In the rows, 128 means zero.
One turn moves every row onto another: examples first, then more rows asked:
meki: [102 130  91 125 157 131 127 173  97 143 102 168 105 150 148]
Muref: [122 127 120 133 133 131 112 100 157 128 118 152 111 133 155]
fekek: [111 122  99 100 135 151 145 180 158 107 104 153  94 159 137]
Depe: [106 119 126 115  95 135 133 134 132 146 104 144 109 159 130]
Nipul: [136  87 121 132 139 138 108 132 142 141  99 140 133 185 166]
nes: [125 135 122 119 133 121 118 104 140 120 114 152 103 124 143]
zibod: [125  96 105 112 125 167 134 174 136 117  93 142 107 179 128]
sen: [119 130 107 133 169 149 141 164 118  97 110 156  66 172 142]
lituz: [112 116 107 111 116 151 124 173 145 143  97 145  98 148 119]
Nazo: [110 132 111 146 152 152 150 170 117  99 112 165  82 179 134]
mavug: [119 146 110 135 170 152 158 152 120  95 109 168  96 178 149]
Muv: [135 124 111 141 148 122 102 127 160 114 126 166 115 125 149]
Lofa: [144 123 105 115 165 134 124 109 128 100 142 161 110 141 155]
vedul: [128 138 117 130 147 118 110 114 146 151 124 159 101 140 132]
susad: [119 133 131 116 142 128 116 114 158 150 103 163  93 145 147]
Nup: [138  97 120 141 132 146 111 102 140 120 111 144 130 164 161]
Nogi: [148  93 112 137 147 138 113 116 124 134 110 150 132 192 148]
nako: [ 98 138  93 122 141 124 125 157 111 146  86 173  89 155 145]
bosu: [113 130 101 122 172 151 145 163  98 113 107 170  85 168 141]
vur: [106 135 122 112 125 133 152 153 156 100 131 141  90 152 142]
patug: [112 157 109 118 160 125 126 168 118 154 101 160 120 157 147]
dobub: [151 104 125 144 138 147 102 105 135 120 106 167 117 157 134]
doz: [105 131 108  98 136 149 143 170 156  93 118 143  98 164 145]
Biked: [136 126 122 140 164 149 117 175 104 142 113 131 121 177 137]
nize: [120 110 103 144 163 152 123 179  89 129 116 145 100 163 137]
sodot: [131 112 117 165 149 156 121 165 100 131 112 132 120 171 137]
mazaf: [138 124 101 125 174 121 132 136 160  94 135 158 113 170 166]
voruf: [143 108 105 131 154 133 121 122 152  90 109 177 131 166 166]
Napuz: [100 131 118 106 110 147 118 156 140 143 103 141 102 146 123]
pap: [112 111 106 162 134 143 124 184 104 129 111 146 111 172 138]
suk: [123  98  98 150 145 141 112 179 101 132 103 136 106 172 148]
kez: [131 117 114 131 151 138 128 111 161  89 124 149 116 156 173]
pusep: [ 99 152 100 139 142 122 128 160 119 149 100 166 117 142 148]
dopon: [128 150 120 117 179 149 146 162 116 112 110 158 101 185 143]
Raz: [141  95 116 127 124 136 110 110 118 119 101 139 136 162 155]
kupo: [137 121 103 114 145 127 112 102 118 132 126 164 124 138 151]
vutoz: [ 91 141  99 138 132 128 137 167 114 136  95 178  98 161 140]
Zofep: [149  99 102 125 153 137 111 116 115 113 136 148 134 154 160]
zolim: [121  99 115 112 117 165 127 162 128 114 100 130 120 189 137]
Vemob: [120  93 115 123 115 143 145 157 136 103 116 128 125 189 152]
Pogu: [134 115 126 125 168 138 132 141 169  97 129 142  99 167 168]
lod: [138 113 112 122 153 131 131 124 145  75 127 139 117 152 168]

nize moves to meki
kupo moves to Lofa
patug moves to dopon
And these:
zolim moves to Napuz
Nogi moves to vedul
kez moves to Nup
Nazo moves to pap
pusep moves to mavug
sen moves to suk
Raz moves to nes
lituz moves to fekek
susad moves to Pogu
Depe moves to vur
Muv moves to voruf

